One vector is turned by the same rotation once a tick. Each row is the vector after some number of ticks, and that number follows the row.
The counts run from 0 to 541.
[107  87  98 118 125 110 135 146 122 163 113 133 165 121 127 135  98 106
 144 146  95 141 119 130 141 109 110 140 122 163 124 103 161 154  88 128
  99  98 144 112 127 124  91 136 112  91 171  69  78 132 120 109 158 110
 134  83 156 161 139 161  91  69]
291
[123 137 153 149 155 101 136 127 122 137 147 137  92 124 126 117 163 112
 145 146 164 108 117 159 150 173 130 131 121 101 126 119 154 129 115  71
  93 152 111  98  86 127  83 140 161 105 171  99  92 130 169 138 118  91
 205 121 108 145 186 139  98 167]
367
[135 137 150 140 145 168 141 137 134 140 151 151 127 152 155 137 108 121
 145 113 162 141 104 132 122 186 150 133  95  54 130 126 195  94 143 104
 139 148 121  60  84 128 118 122 110 113 145  91 125  89 168 150  72 106
 179 155 118 117 119 127  99 141]
19
[108 134  85 153 118 182 115 128 105 141 107 121 120 118 132 151  90 130
 157 154 103 129 145 106  89  90  88 101 128 146  79 138 190 138 141 117
 119 145 110 138 104 123 182 131 125  97 116  75 159 100 145 135 106 131
 130 168 118 121 130  97 179 112]
534
[ 94 140  86 133 137 183 105 135 105 149  93 103 164 114 138 167  73 114
 138 112 107 148 115 132 117 126 111 132 107 162  86 142 219 127 114 142
 108 145 113 114 122 118 142 122 117  98  92  60 122  93 144 114  84 143
 131 145 135 141 113 109 133 116]
198
[142 120  95 107 119 110 196  93 132 140 129 148  86 123 125 143 112 111
 112 156 115 142 142 134 182 141  96  71 129 100 149  77 121 102 122 123
  94  89  89  97 128 131 108 126 148  79 141 135 120 121 158 134 168 134
 125  95 130 148 119  84  94  77]
445
[164 125  91 128 174 190 120 125  93 148 112  62 169 123 135 144 111 105
 163 149  87 169 136 130 134 148 148 122 126 138 129 128 148 156 115 121
  91 113  88 116 151  97 133 101 125  80 125 118 111 117 156 172 119 101
 144 131 175 152 162 120 107  88]
523
[125 135  92  88 132 123 184 114  96 159 103 131 176 108 125 159  96 112
 100 130 115 167 140 122 181 143 129  78 115 114 160  93 122 146 123 133
  94  95 113 135 141 123 124  93  89  77 133 114 113 112 155 125 142 138
 126 121 146 156 120  86  99  74]
310
[155 135 127 141 177 153 172  93 104 154 150 116 115 126 141 121 135 107
 145 161 115 150 142 127 131 174 163 108 104  94 134 102 126 147 152 132
  96 118  72 118 108 116 137 104 126  67 156 136 105 117 164 186 121  85
 157 163 136 141 177 103 110 101]
231
[110 133 116 120 104  85 189 111 125 119 145 183 115 132 105 145 118 131
 100 134 156 131 157 111 168 150 108  88 124  61 123  71 124 119 137  90
 107 118 136 134  81 111 100 135 109 104 177 110 125  87 179 133 109 119
 159 142 104 119 112 103 124 145]
98
[143  89 119 145 116  78 162 119 129 161 153 165 106 135 105 113 132 102
 138 173 126 116 153 125 164 138 106 111 138 127 160  85 107 150 124 111
 119  91 107 117 101 139 111 134 135  78 211 131  95 134 134 169 159  92
 139  89 123 123 185 135 113  83]
72
[145 145  81 166 132 190  78 117 121 154 100 113 123 131 126 137 119 113
 137 144 117 124 144 142 130 149 117 149 139 124 125 140 177 132 150 115
 119 156  86 106  90 105 153 139 136 113 150 105 138 131 174 185  61 103
 162 160 148 126 180 143 146 142]
45
[121 109 133 145 157 122 184 110 107 136 138 131 112 143 140 127 113 115
 154 164 109 137 115 133 122 122 109 101 114 153 117 130 165 135 132 138
 127 115  79 139 115 140 190  96 165  55 133  99  93 113 115 157 132 109
 133 159 135 143 169  63 137  77]
304
[137 100 110 141 180 167 124 135 106 157 109  98 145 156 140 128 107 106
 169 166  79 131  88 139 126 107 107 137 109 165 132 132 178 136  98 136
 131 118  94 100 131 116 149 122 147  98 134  73  96 148 102 150 134 100
 145 126 167 163 165 132 105  77]
224
[115 133  90 154 148 211  88 139 120 147 106 100 139 136 149 119  87 108
 138 116 114 111 107 140  83 110 114 139 115 120 101 148 207 115 137 110
 103 155  96  90  97  99 149 140 128 125  99  68 117 114 176 126  94 128
 163 161 141 128 141 147 115 135]
454
[138 123 127 142 165 138 144  93  98 126 122 123 147 169 144 124 142 108
 137 168 108 121 109 154 156 160 145 132  99 112 160 120 154 137 127 139
 138 137 103 114 114 119 146 110 133  89 151 101  91 147 146 174 118  88
 173 150 161 161 189 138  74 100]
341
[120 127 168 122 169 160 155 121 120 152 144 149 154 177 130 167 116 151
 142 107 148 141  90 109 138 156 109 107 109  92 113 157 184 126 112  83
 129 175 131  81  86 136 134 120 157 121 109  74 135 128 183 132  97 143
 164 169 115 170 147 113 121 125]
129
[116 132 137 126 177 141 137 118 127 133 111 151 136 151 144 117 150 152
 135 151 144 114  97 120 150 163 152 128 100  61 151  78 120 140  98 101
  91 128 149  92 116 111  77 143 123 101 148  66 109 134 167 124 131 108
 179 151 136 180 154 136  60 135]
177
[134 146  99 120 134 171  73 110 108 148  98 113 147 133 110 189 113 134
 128 132 129 156 120 130 170 155 103 133 119 149 118 153 198 143 125 122
 129 166 108  90  97 127 146 112 140 116  95  63 139 140 169 168  82 127
 152 163 127 158 176 135 130 122]
381
[127 153  83 131 137 155  78 105 110 156  91 124 127  97 116 180 131 140
 139 170 105 136 150 102 140 130 102 145 134 145 100  73 131 167 106 119
  78 117 145 132 125 137 104 153 110  90 126  59 142 139 157 160 125 102
 139 165 132 180 148 121 130  96]
217
[118 128  90 120 143 168 157 165 130 106 135 138 132 128 146 115  85 119
 145 104 160 127 125 140 136 148 124  89 128  73 122 117 141  92 124  75
  94 121 126  79 107  69 102 136  98 116 151 115 119  64 166 119 124 121
 170  91 123 107  93 107 101 154]
135
[162  87  88 150 149 166 102 127 101 170 129  92 127 149 132 104 117  99
 160 158  67 114 132 124 107  98 104 140 138 166 116 135 152 169 111 100
 104 124 116 112 113 114 141 136 158  95 163  85 109 154 133 156 137 101
 143 129 164 150 181 169 123  98]
480
[115 129 111 153 134 165 119 147 116 139 130 104 126 116 131 152  81  98
 158 128 131 137 121 152 104 135 112 135 129 146  89 181 220 119 135  85
 120 162  91 112  94 110 166 110 158 106 129 108 113 109 150 154  79 116
 163 133 112 103 161 111 160 146]
344
[127 111 149 114 180 140 183 139  94 131 124 122 169 164 155 136  97 101
 158 138 133 160  89 151 123 153 131 102  93 109 148 144 176 114 111 130
 136 121 102  87 116 122 160  86 133  90 136 104  79  99 124 138 116 111
 143 128 147 134 137  95  90  92]
384
[142 114 111 106 136 110 191 137 110 134 146 156 169 159 127 136  94 114
 114 120 148 143 118 141 179 174 135 105 100  59 160  96 136 115 132 114
 129 119 126  91  91 105 105 115  87 100 160 114 102  87 184 125 106 122
 157 124 137 137 119 124  80 115]
18
[119 134 123 149 123 112 174 112 128 168 158 168  74 122 126  91 140 119
 109 171 154 109 108 146 134 153 143 100 105  80 135  98 156 120 163  93
  98 142  89 124  90 114 121 120 145  78 152 124  88 148 175 159 135  96
 179 133 110 133 167 134  94 127]
232
[140 139  73 146 117 167  82 155 121 208 102 132 147 100 143 127 102 106
 136 153 127 115 127 129 113 136 157 129  99 114 129 131 156 152 135 110
 115 133 101  96 106 121 119 126  93  88 139  95 112 158 155 179 106  90
 166 141 123 134 159 180 117  65]
272
[101 126 106 120 123 118 130 140 116 162 148 140 171 144 102 116  97 104
 126  83 147 112 117 128 129 134 114  96 120 111 132 177 162 135 141  66
  99 160 129  97  86  95  94 116 150 141 143 105 113 106 213  86 123 160
 175 105 129 142 165 164 116 131]
386
[105 128 141 143 176 153 197 130 112 134 151 138  92 114 163 107 127 131
 152 152 147 127 106 118  95 128 145  75  98  95 111 128 156 122 153  89
  86 134  81 127  94 113 157 111 145  84 120 105 103 106 165 140 140 117
 156 149  96 137 142  74 120 115]
348
[119 119  99 109 173 176 139 160  77 145 116  78 202 126 139 163  72 103
 180 128 103 171 136 121 119 122 143 114 112 140 124 142 156 159  97 120
 103  93 131 126 134 105 133  89 106  97 131  86 111  94 132 130 120 114
 137 130 159 141 129 112 135  75]
132
[101 100 107 142  95 105 152 125 137 115 135 147  99 124 110 126 112 113
 115 123 140 113 145 132 153 100  52  81 161 137 103 122 152 118 129  52
  89 129  97 117  99 105 109 163 176 119 153 106 123 118 169 106 145 151
 148  86 105 126 130 102 145 166]
441
[131 130  96 112 139 124 115 102 136 158 123 153 123 135 115 135 132 136
 117 114 153 121 109 120 183 150  94  97 140  94 132 113 133 111 111  70
  70 140 137  74  98 115  73 147 165 136 130  93 137 149 205 122 139 159
 157 110 133 178 142 154  82 140]
404
[117  96 134 137 118 104 211 137 144 114 181 164 123 136 126 103  96  98
 139 129 129 105 140 115 111 125  97  94 131  86 127 104 127 115 118  77
  91 116 131 125  93 104 112 148 131  99 183 116  96  74 166  97 143 127
 160  96 117 106 128 105 116 133]
507
[144  94 156 127 182 149 144 129 128 132 133 158 105 202 165 117 135 126
 165 156 125 112  84 128 134 142  92 135 109  88 153 101 172 113 101 120
 123 128 120  65  98 125 122 153 147 108 157  74 101 130 122 145 113  91
 170 148 150 154 147 125  73 126]
476
[147 139  92 142 131 161 111 126  86 142 124 125 155 109 108 169 117 110
 153 160 126 136 167 121 136 160 137 125 130 139 102 150 161 165 151  99
 135 134 121 136  87 125 161  97 121  95 141 102 154 132 157 199  73  91
 164 180 104 121 185 111 185 117]
461
